x =
[[140 121 129 110 118 157 105 127 117 123]
 [132 122 128 135 152 106 101 120 133 122]
 [142 122 127 132 136 132 148 120 144 132]]
x[0, 0] -> 140
x[:, 9] -> [123, 122, 132]
x[0, 5] -> 157
x[0] -> [140, 121, 129, 110, 118, 157, 105, 127, 117, 123]
x[1, 1] -> 122
x[:, 8] -> [117, 133, 144]
x[0, 9] -> 123
x[1] -> [132, 122, 128, 135, 152, 106, 101, 120, 133, 122]
x[2] -> [142, 122, 127, 132, 136, 132, 148, 120, 144, 132]

grid =
[[130 137 128 139 121 137 151 116 102 125 120 129]
 [119 126 110 114 108 114 113 136 120 127 118 113]
 [100 144 141 125 124 125 114 142 125 108 116 137]
 [122 123 121 125 124 124 114 128 135 121 131 127]
 [136 123 138 128 124 124 138 127 128 134 129 121]
 [122 136 129 134 131 140 124 126 130 120 128 137]
 [119 122 115 116 129 114 113 137 132 127 128 124]
 [123 121 125 119 123 119 116 137 136 126 127 117]
 [144 103 112 113 132 118 117 118 145 144 145 117]
 [123 147 140 141 120 142 137 125 114 117 116 135]]
grid[0, -12]	130
grid[-7]	[122, 123, 121, 125, 124, 124, 114, 128, 135, 121, 131, 127]
grid[-2, 5]	118
grid[:, 9]	[125, 127, 108, 121, 134, 120, 127, 126, 144, 117]
grid[2, 9]	108
grid[-2, 10]	145
grid[5, -1]	137
grid[1, -12]	119
grid[-6]	[136, 123, 138, 128, 124, 124, 138, 127, 128, 134, 129, 121]
grid[-5, 0]	122
grid[-1, -4]	114
grid[1, 6]	113
grid[-5, -6]	124
grid[8, 11]	117
grid[:, 11]	[129, 113, 137, 127, 121, 137, 124, 117, 117, 135]
grid[:, -8]	[121, 108, 124, 124, 124, 131, 129, 123, 132, 120]
grid[-10, -8]	121
grid[6]	[119, 122, 115, 116, 129, 114, 113, 137, 132, 127, 128, 124]
grid[9, -1]	135
grid[7]	[123, 121, 125, 119, 123, 119, 116, 137, 136, 126, 127, 117]
grid[3, 0]	122
grid[:, -9]	[139, 114, 125, 125, 128, 134, 116, 119, 113, 141]
grid[-6, -8]	124
grid[-5, -8]	131
grid[:, 8]	[102, 120, 125, 135, 128, 130, 132, 136, 145, 114]
grid[8, 8]	145
grid[-8, 1]	144
grid[6, -7]	114
grid[5, -11]	136
grid[3, 8]	135
grid[:, 2]	[128, 110, 141, 121, 138, 129, 115, 125, 112, 140]
grid[:, -2]	[120, 118, 116, 131, 129, 128, 128, 127, 145, 116]
grid[-6, -11]	123
grid[-3, 11]	117
grid[1, 7]	136
grid[8, 0]	144

M = [133 134 150 130 135 118 132 140 119 107 126 132 127 133 111 132]
M[0] = 133
M[12] = 127
M[1] = 134

data = [[138, 127, 131, 111, 126, 119, 142, 133, 116, 127, 123], [130, 135, 115, 128, 132, 120, 120, 116, 138, 116, 137], [105, 134, 126, 144, 128, 134, 134, 144, 135, 116, 104], [109, 131, 122, 136, 124, 125, 129, 138, 143, 114, 106], [143, 136, 127, 123, 119, 130, 120, 113, 118, 138, 150], [112, 134, 129, 137, 137, 118, 131, 129, 145, 108, 104], [130, 130, 125, 122, 123, 144, 126, 124, 122, 131, 130], [149, 135, 127, 120, 122, 132, 141, 123, 114, 137, 144], [109, 128, 128, 137, 132, 127, 130, 137, 132, 117, 103], [130, 131, 117, 130, 141, 134, 117, 133, 145, 124, 131], [126, 102, 139, 126, 130, 128, 111, 116, 124, 134, 138], [128, 132, 133, 134, 132, 128, 133, 122, 134, 125, 130]]
data[-12,0]	138
data[:, -10]	[127, 135, 134, 131, 136, 134, 130, 135, 128, 131, 102, 132]
data[-3,3]	130
data[-2,-5]	111
data[2]	[105, 134, 126, 144, 128, 134, 134, 144, 135, 116, 104]
data[3,-9]	122
data[3]	[109, 131, 122, 136, 124, 125, 129, 138, 143, 114, 106]
data[2,6]	134
data[-2,-2]	134
data[-11]	[130, 135, 115, 128, 132, 120, 120, 116, 138, 116, 137]
data[11,3]	134
data[-1]	[128, 132, 133, 134, 132, 128, 133, 122, 134, 125, 130]
data[10]	[126, 102, 139, 126, 130, 128, 111, 116, 124, 134, 138]
data[5,2]	129
data[-4,3]	137
data[-9,-10]	131
data[7,-9]	127
data[9]	[130, 131, 117, 130, 141, 134, 117, 133, 145, 124, 131]
data[-4,-5]	130
data[10,-6]	128
data[8,0]	109
data[-6,-11]	130
data[-5,-3]	114
data[8,8]	132
data[-11,5]	120
data[-5,-11]	149
data[-10,4]	128
data[-6,9]	131
data[-8,-10]	136
data[-10,-3]	135
data[9,8]	145
data[-1,-2]	125
data[4,-7]	119
data[-4]	[109, 128, 128, 137, 132, 127, 130, 137, 132, 117, 103]
data[1,0]	130
data[11,-5]	133
data[-12,9]	127
